In the rows, zero is written as 128.
The rows of M fall into several groups, and each row is roughly a mix of its group's hidden directions; one row fits no group.
M (157 x 10):
[[119  91 126 179 168 156 115 146 151 108]
 [129  82 112 135 156 133 124 158  77  94]
 [100 156 156 128  92 124 144 123 185 101]
 [ 84 125  87 119 134  89 108  93 116 158]
 [128 136 117 106 134 162 147 112 182  78]
 [166 126 123 164 141 137  84 113  83 102]
 [128 131 110 104 154 146 168 148 188 107]
 [138 107  90 102 105 138 171 116  97  88]
 [121 144 134 141  92 105 132 129 149 200]
 [146 166 118 115 127  98 122 125 105 194]
 [137 103 123 182 102 129 157 118 149  81]
 [ 79 126 131 101 163  87 155 104 121 150]
 [117 122 117 160 173 156 125  91 176 138]
 [ 86 124  99 155 145 122  80 117  85 125]
 [104 150 125  84  99 143 143  76 156 117]
 [140  92 148 129 121 157 135 171  71 129]
 [117 124 130  95 147 151 114 158  96  67]
 [119 120 112 103 186  90 149 113  91 137]
 [169 119 122  95  89 143 145 150 152  84]
 [128  73 102 154 155 126 148 133  83 108]
 [167 117  98 106  94 124 185 129 112 113]
 [181 169 119 130 124  79 146 142 112 120]
 [173 181 115 169 123 106 130 145 146 140]
 [ 99  78 157 118 152  93 107 124 107  97]
 [ 96  94 117 135 188 109 122  90 133 141]
 [139  88 180 132 141 124 137 112 170 162]
 [169 150  88 165 143 159 100  99 130 124]
 [ 96 102 108 115 110 128  98  98  69 124]
 [155 131 116 166 163 146 100 126  75 109]
 [124 137 152 182 127 152 121 106 184 129]
 [156 113 111 114 122 126 172  93 102  78]
 [137 166 174  91 157 105  91 125 129 115]
 [ 98  97 149 139 117 190 124 106 155 142]
 [170 165 100  85 101 144 144 128 113 153]
 [130  80 130 131  86 126 176 131 164 113]
 [119 141  98  75  99 127 136 162  85 135]
 [143 138 153 152 120 124 103 132 145  55]
 [161 123 137 171 121 109 112 148 103  71]
 [146 158 114 116 170 166 129  99 171 109]
 [ 98 145 139 134  89 119 140 101 175 171]
 [ 84  98 102 108 109 135 128  94  81 141]
 [110 107 110 136 202 125 145 131 158 123]
 [147 107  93 135 201 127 132 129 150 135]
 [128 170  88 121 131 116 104 151  73 113]
 [ 93 131 133 165 180 107 118 129 112 170]
 [127  84 116 109 164 120 138 102 113  72]
 [144 101 167 167 155 123 129  99 175 139]
 [126 112  92 173 123 188 151 141 131 121]
 [149 118 114  99 121  99 139 135  63  97]
 [107  95 149 161 143 103 113 140  68 126]
 [124 140 146 146  71 143  87  94 149 146]
 [129 147 126 134 133 134 159  76 157  74]
 [126 162 118  82  99 153 151 100 169 117]
 [ 99  81 114 107 171 151 116 106 146 158]
 [168 154 137 148  96 118 113  76 137  96]
 [154 178 112 139 104 179 126 148 132 156]
 [151 152 133  79  91 104 147 129 169 110]
 [138  99 125 168 139 170 117 154 166  93]
 [149 115 122 138  98 159  96  98  72 114]
 [126 128 150 160 102 117  95 117 136  62]
 [120 169 119 119 146 111 119  91 189 116]
 [117 135 106  81 160 148 159 139 117 177]
 [ 99 140 147 146 140 127 132  89 181  86]
 [144 131 137 116 108  80 122 156  73  99]
 [111  73 113 155 178 140 123 123 158 129]
 [ 80 109 134 124 146 170  80 130 106 147]
 [137  82 122 106 155 104 135 107 141  71]
 [114 112  80 164 128 119 142  76 150 109]
 [171 141 125 145  88 125 161  79 133 106]
 [140 137 124 148  96 185  97  99 153 105]
 [ 88 146 128 107 141  99 126  98 184 106]
 [107 105 164 112 139 105  91 164 126 174]
 [105 123 138 149 141  66  93 158 124 102]
 [157 129 103 144 131  73 131 149  90  93]
 [107  91 175 114 157 112  89 136 114 157]
 [113 149 135 148 111 116 106 100 111  59]
 [154 151 136 100 152  67 125 134  92 115]
 [139 132 128  96 181 159 131 144 131  76]
 [126  75 136 168 108 118 140 144 163 165]
 [106 101 134 123  90  77 123 145  92 159]
 [132 159 133 105 122  73  83 116 121 161]
 [101  88 118 120 177 136 129 169 127 164]
 [111 110 125 193  90 123 160 143 136 108]
 [139 111 195 154 129 129 126 104 168 140]
 [180  98 125 159 108 126 119  86 122  95]
 [104  59 139 107 127  99 143 120 131  99]
 [ 70 129 135  91 168 131 106 116 156 139]
 [162 109 126 194 125  92 124 144 106 120]
 [115  83 103 109 171 147 109  91 118 154]
 [188 152 122 114 169 137 150 160 115 120]
 [141 143 159 156 115 121 106 139 157  64]
 [109 143 133 140 139 143 144  77 173  83]
 [139 143 171 164 132  86 116  97 129 167]
 [100 126  96  82 158 158  87 127 116 149]
 [ 95 100 141 169 103 111  95  93 159 126]
 [130 127  99 135 121 205 140  98 126 138]
 [136  93  90 178 116 143 159 101 133 102]
 [172 119 128 180 124 105 130 142  98  87]
 [148 166 110 147 125 183 138 168 145 148]
 [109 156  91 132 144 106 119  77 173 129]
 [134 118 169  85 104 131 163 166 159 131]
 [109 183 156 101 101 128 110 142 166 146]
 [ 98 166 143  92 113 136 119 121 172 170]
 [ 68 133 153 104 146 106  96 141 160 134]
 [140 202 117 137 124 158 121 125 135 161]
 [ 97 110 160 172  93 145  90 110 113 116]
 [113 155 168  79 139 127 135 167 126 164]
 [128  98 115 139 153 133 105 109  89  67]
 [147 107 156 129 100 127 124 175  74 149]
 [142 100 145 134  60 139  96 113 146 112]
 [123 107 167 108 113  73 122 116 140  84]
 [ 73 101 124 123 138 157 179 141 145 117]
 [155  81 119 145 105 127 132 136  66 139]
 [ 93 133  88 139 136  84 105  83 118 146]
 [ 70 122 146  75 140  96 111 133 126 132]
 [142 168 125  72  95 101 141  98 123 141]
 [100 122 121 110 186  93 167 144 122 145]
 [160 143 149 185  97  98 139 135 154 112]
 [112  59 116 129 164 144 130 159 114 124]
 [105 111 140 180 168 109 103 136  99 154]
 [152 129 109 128 120 123 151 152  57 101]
 [129 102  82 169 124 145 152  90 150 101]
 [ 80 139 124  77 158 124 135 102 157 110]
 [141 120 144 129 185  94 140  92 167 127]
 [181 134  86 110 176 122 140 141 134 145]
 [139 161 124 134 107 110 162 128 141 195]
 [118  80 130 162  95 152 155 118 165 108]
 [129  91 117 137 143 138 115 113  92  62]
 [127 129  85 168 152 125  98  83  98 120]
 [111  92 109 130 165 131  86  99  89 105]
 [107 148 129  94 178 121  86  96 133 105]
 [132 102 151 161 136  76  87 120  95 133]
 [154 116 146 119  61 136 129 161 144  98]
 [ 89 131 114  90 188 143 124 148 119 149]
 [125 138  89 113 135 167 156 135 134 188]
 [130 114 162 101 105  79 114 148  86 152]
 [121 126 148 131  51 123 127 117 156 154]
 [160 125 130 173 131 186 148 152 110 114]
 [152 164  96  86 146 132 164 139  98 153]
 [184 123 112 143 117 164  99 122 146  87]
 [142 143 161 147 121 126 101 142 161  65]
 [133  93  92 156 112 172 171 126 149 116]
 [ 89 105 132 112  85  95 160 143 165 137]
 [165  76 161 141 107 125 142 119  87 112]
 [105 117 118 164 126 131  70 129 111  81]
 [163 141 143 159  76 114 122  97 134  91]
 [160 179 171 126 133 118 135 130 173 113]
 [144  83 167 155 131 158 143  87 151 131]
 [135 107 145 148 165 104 145 100 189 132]
 [179 112 121 172 145 145 140  91 104 110]
 [108  48 122 135 132 143 138 145 136 146]
 [118  85  87 170 117 139 162 102 127 108]
 [132 156 138  81 166 144  96 113 164 105]
 [139 145 125  96 154  98 102 144  65 135]
 [159 104 137 121 162 117 119 104  64 115]
 [114 163 169 115 142 110  83 160  97 139]
 [173 143 130 171  84 107 154 127 154 138]]
Each list below has one row that fits no group; the rest each fit one group, if only roughly. Name that row.
    j107: [105  96 171 117 151 123 110 186 118 138]
    j277: [ 70  87 106 134 147 139  92 151 117 126]
    j115: [117 107 128 137 161  86 147 173  84 135]
    j612: [ 86 161 117  79 167 140 134 142 105 140]
    j735: [188 120 104 118 113 134 142  99  81 132]
    j174: [129 117 103  96 180 120 158 122  81 112]
    j729: [ 83  83  87 149 137 143 150 121 100 136]
    j652: [129  95 131  98 136 111 163  96 125  71]
    j317: [115 120 146 102 100 144 127 132 187 174]
    j14: [114 149 159 149 132 120 132 169 192 124]
    j126: [177 157 109 159 148 154 120 174 134 134]

j107
    j700: [132 112 179 136 150  67 123 131 156 127]
    j967: [169 149  88 117 153 120 182 150 130 122]
    j142: [164 112 134 114 126  78 167 112 116  86]
    j552: [124 129  74 174 131 170 135 110 156 131]
    j734: [126  86 104 156 158 118 140 145 122 186]
    j352: [126 149 148  90 163 164 154 121 174 113]
    j118: [ 95 100 123  79 154 161 141 157 138 155]
    j431: [120 104 155 138 112 131 121 141 204 138]
    j976: [156  96 131 152  86  91 115 131  85 147]
    j676: [162 152 130 151 121 180 144 107 164 157]

j967
    j38: [174 187 107 125 135 168 125 113 127 125]
    j823: [146 192 150 135 108 112 138 121 164 159]
    j486: [154 152 133 131  86  87 144 119 174 156]
    j624: [102 166 118 107  70 112 154 145 145 149]
    j834: [153  97 142 123 133  72 151 113 113  84]
    j419: [130  91 163 142 158  91 135  96 146  90]
    j264: [167 150 133 147  77 146 102 145  90 141]
    j810: [124 163 124 112 142  92 110 121  71  92]
    j315: [ 99 134 138 111  98  63 101 134 122 156]
    j642: [111 165 152  75 105 159 130 148 158 130]

j624
